Each path below is one point turned by a fixed rotation once a step. After each direction that follows a path, write how fast that rotation turns it, in deg/step (0 if it stays still).
Each turn is a multiple of 5 degrees from 10 to 175, or 0.
Each row of a path follows its step; steps can be skipped.
Path 1:
step 2: [-23  -6 -13   1  13   7  -4 -22  13  14  19  12   9  19   9 -12  -1 -15
  22   2  -9  -2 -14 -10 -16 -10  24 -13  11 -12 -34   8  24 -19  -3  15
  23  15 -13  10  18  21   2 -19  30   1  -3  -9  -7  -2  27   6  -4  35
 -22   5  -1]
step 6: [-23   6 -28  12  19   6   0  10  16  -1  -9   6 -10  21 -25  33  10 -29
   3  -8   4 -19   0  18   3  -4  11  23   5 -11 -16 -34   5   2   8  -6
  -5  -2  15  15 -20   1   0  25  -8  12   5  -1 -10  11 -16   7  -9  11
   8  17 -45]
step 7: [ -2   8   2   4  -2  16  24 -11 -13 -27 -16  25  -2  -4   4  10   0  14
  14   9 -11 -21 -31  22  31  21  -7 -21   4   5  30  18 -12  -7 -27  -5
  -9  -5 -14 -22   4  12  11 -28 -18  -3  -4   2  32  -9  -8   1  11  -2
  -3 -20   8]
step 8: [ -3  -6 -30   0  -8 -15 -21  12  11  -2  26 -24 -33  13  16  -6 -36 -21
 -12 -19 -14 -13  -4  -2   7 -11  -8  24   5  -9 -19 -16  14  13 -16   8
  -4   3   8   9 -24 -21  27 -12   1   0  -5   7  -5  14  13  20  -3 -29
  -7  -1  12]
step 9: [-12   7 -26  -1   6 -22 -16  -9  14 -13  -8  27   3 -17  -8  15   7  32
   7   8   3  13 -11 -18  11  -1  31 -22   2  18  -7  30  -6  -9  19 -14
   2 -20   2  -6  34  -7   8 -11 -39  -3  16  -7 -12 -10 -15   2  -3 -14
  12  10 -10]
step 11: [ -5  11   2 -14  23 -32 -10  11  16  30  12  -7  16   4 -29  10   8  -1
   7  17 -21   4  -8  -2  -9 -10  12 -38   8 -12   0  26 -12 -32   0  15
 -14  -7  12  -1   8 -12  -3   3   5  19 -11  15  24  -6  26  18  10 -15
 -12  -8  20]
step 12: [  7  -7   9 -30  15   3 -11  -8 -19 -19 -17 -25  18  -6  18 -14 -12  -2
 -38  -2  14  -8   3  -4  -3 -12  14  33 -12 -24  -2  19 -12   9   9 -26
   4  18 -16  10   8 -20   5   5   3  10  -7  15   3  13 -39  -4  -1   1
  18   2 -20]
step 16: [  6 -10  -6  39  -1  18  17  -6  -8  10 -23  10  -5 -22  23  -5  -9 -13
  -5  -9 -12  24   1 -14   3   6 -25   0 -18 -13  12  22 -19   8 -17  -1
  10 -11 -15 -18 -15 -19   0 -41  14   0   7   4  13  -5  16  -4  -6 -26
  14  25 -17]
step 17: [  5   3 -15   4  -6  -4 -31  11   4  -1   2  -1   2  -1 -23  -2 -15  -7
  10  -5 -16 -12   9   8  23   8 -10 -12  12   9 -30 -15  39  22   8 -16
 -10   6  18  22   4  -1  -6  34 -17  -5  -1  28  -6 -31  25 -10  21  -1
   0  10 -24]
Directions:
[-2  6 -1 -5  1  8  8  4  1 -3 -4 -5 -3  2  0 -7 -3  4 -2  0  2 -6  8 -2
 -2  7 -1  4  6  0 -2 -7  0  3 -2 -7 -2 -6  3 -5  9 -8 -1  0  5 -1 -1 10
 -4 -3  0  4 -2  0  0  1  4]
160
[ 3 -2 -2  4 -2  5  1  0 -9 -5  0 -2 -4 -4 -3 -1 -2 -2  4 -2  4 -1  0  5
  5  8  0 -1  0 -6  0  9 -6 -3 -2  5  8  2  4 -7  0  2  2  3  9 -3 11 -2
  0  1  3 -3 -8  1 -4 -8  2]
125
[ 10  -6  -5  13   0   1   3  -1   1  -2  -4   6  -3   4  -1   3  -6   0
   4  -2  -5  -3   2   3   1   5   0  -1   0  -4   4 -11   4  -1  -3   2
  -8   2   0   1   0   1  -2  -1  -4  -9   5   3   4  -1   0   0  -3  -5
  10   0  -6]
35
[-6 -5 -7  6 -7 -1  9  1  5  1 -3 -5  5  7  6 -2 -3 -3 -4  1 -3  1 -3  8
 -2 -3  1  0  6 -3  3  2  3 -1  1  0  3  1 -5 -3  3  1  5  6 -5  9  6 -1
 -5 -5 -3 -5  4  0  4 -5  8]
60
[ 0  5  5  6 -6 -1 -2  8  3  2  4 -4 -2 -3  1  3 -3  0 -2 -1  1 -3  0  3
  9  3  1 -2  4  2 -1  3  5 -3 -1  0 13 -4  7  2  1  2  0 -7 -8 -2  3  1
  2  3 -9 12  5 -4  1  4  0]
35
